(in the rows, 128 means zero)
The rows below come in pairs that one turn or mirror swaps. Which row does each named row swap with?
lef: 164; 160; 158; 162; 115; 146; 153; 122; 104; 161; 144; 104; 98; 140; 121; 143; 129
bak: 124; 83; 127; 118; 102; 95; 91; 117; 151; 139; 130; 103; 161; 88; 123; 127; 134
zubed: 148; 136; 90; 118; 136; 122; 151; 131; 141; 157; 121; 140; 132; 146; 155; 89; 144
lan: 126; 131; 106; 124; 156; 98; 127; 149; 141; 148; 121; 141; 130; 118; 161; 135; 137
bugo: 135; 95; 124; 129; 108; 109; 116; 109; 161; 144; 163; 97; 181; 101; 118; 114; 158
Gogi: 146; 124; 97; 160; 155; 120; 129; 146; 127; 143; 109; 139; 165; 118; 154; 107; 141
tiviv: 111; 85; 113; 113; 94; 100; 128; 129; 129; 144; 142; 92; 176; 92; 108; 106; 151
mikik: 167; 155; 142; 166; 124; 144; 138; 130; 112; 143; 139; 114; 101; 145; 119; 155; 125
Dulo: 122; 145; 137; 114; 148; 104; 136; 144; 113; 152; 111; 143; 148; 119; 171; 116; 121
fen: 115; 142; 111; 136; 149; 132; 132; 97; 127; 162; 113; 142; 133; 130; 157; 87; 133
Duna: 113; 85; 118; 96; 113; 116; 137; 114; 149; 150; 142; 98; 170; 112; 104; 98; 161
rig: 153; 108; 147; 141; 88; 147; 157; 122; 71; 126; 136; 88; 139; 98; 99; 130; 115
fotik: 123; 88; 136; 94; 106; 106; 126; 134; 134; 182; 135; 74; 162; 121; 114; 110; 153
gud: 133; 106; 152; 157; 93; 155; 146; 110; 92; 141; 149; 85; 139; 98; 100; 117; 96
novom: 140; 96; 145; 154; 92; 140; 149; 120; 83; 123; 133; 84; 136; 101; 97; 110; 105
Fet: 111; 100; 141; 99; 101; 112; 100; 132; 157; 175; 134; 98; 149; 119; 107; 109; 146
fab: 120; 93; 137; 104; 111; 107; 118; 111; 138; 155; 160; 87; 159; 121; 119; 117; 182
nelob: 140; 136; 104; 131; 154; 127; 133; 132; 127; 134; 102; 125; 135; 113; 178; 109; 157
guv: 127; 160; 101; 125; 139; 109; 137; 139; 145; 167; 123; 144; 124; 125; 153; 131; 145
fimo: 157; 159; 148; 163; 115; 151; 144; 124; 129; 163; 130; 110; 99; 143; 124; 152; 127
bor: 126; 129; 79; 117; 149; 128; 132; 146; 131; 154; 114; 150; 121; 109; 143; 114; 130
fim: 111; 134; 86; 118; 120; 103; 137; 142; 119; 156; 138; 139; 124; 134; 153; 86; 130
gaz: 161; 158; 148; 149; 114; 147; 151; 122; 114; 171; 148; 104; 95; 135; 122; 159; 110
Tazu: 165; 150; 141; 170; 118; 161; 140; 149; 106; 164; 127; 111; 103; 133; 126; 150; 128
Beben: 181; 148; 137; 163; 104; 135; 160; 138; 114; 159; 139; 88; 117; 143; 119; 154; 119
pofib: 166; 163; 149; 159; 108; 150; 159; 134; 132; 160; 143; 103; 105; 135; 129; 152; 126
dufot: 168; 157; 148; 170; 119; 140; 150; 132; 125; 154; 140; 95; 108; 131; 128; 167; 123
menan: 119; 89; 113; 114; 114; 124; 96; 109; 156; 168; 141; 100; 165; 106; 116; 122; 164
Pim: 134; 122; 140; 138; 82; 145; 144; 108; 78; 129; 127; 107; 129; 100; 91; 127; 96
Bol: 131; 105; 137; 135; 94; 153; 152; 111; 75; 128; 134; 89; 125; 94; 89; 112; 103
Godem: 125; 122; 87; 134; 157; 115; 139; 134; 131; 151; 121; 138; 146; 112; 174; 104; 124
Pilu: 136; 73; 115; 147; 118; 106; 103; 125; 144; 162; 116; 68; 157; 99; 126; 127; 151
tamis: 123; 128; 101; 134; 162; 106; 124; 142; 103; 147; 121; 118; 139; 95; 168; 91; 138
Fep: 168; 155; 151; 160; 112; 141; 151; 141; 120; 151; 133; 100; 105; 133; 129; 169; 123
vupid: 113; 121; 107; 115; 159; 108; 162; 139; 124; 146; 108; 140; 126; 106; 163; 129; 125
gefi: 114; 104; 124; 121; 81; 104; 117; 133; 164; 150; 129; 103; 169; 98; 135; 138; 154
mopof: 133; 103; 148; 137; 81; 142; 142; 127; 80; 130; 140; 93; 122; 93; 92; 109; 104
gesop: 115; 91; 120; 105; 124; 114; 108; 97; 155; 155; 142; 73; 139; 98; 124; 104; 146
gera: 137; 96; 139; 143; 94; 155; 160; 114; 100; 126; 136; 87; 133; 102; 83; 126; 99
gofon: 141; 103; 152; 145; 94; 142; 163; 123; 85; 135; 126; 79; 124; 89; 97; 131; 104
Gamev: 134; 132; 122; 129; 137; 100; 140; 162; 130; 146; 110; 138; 156; 125; 166; 93; 123
sefa: 113; 117; 125; 113; 123; 132; 124; 106; 163; 181; 132; 77; 158; 102; 124; 117; 165
famoz: 141; 101; 153; 140; 94; 139; 161; 131; 88; 138; 137; 72; 133; 96; 100; 125; 89
guna: 114; 95; 110; 123; 124; 127; 105; 97; 162; 179; 132; 102; 155; 114; 94; 112; 129
vev: 161; 163; 161; 149; 115; 155; 140; 130; 106; 159; 133; 110; 105; 143; 116; 144; 135
Pone: 132; 109; 144; 134; 89; 149; 154; 110; 81; 129; 141; 85; 127; 112; 89; 113; 98

Swapped with zubed: bak
Swapped with fimo: novom
Swapped with menan: Godem
Swapped with nelob: gesop

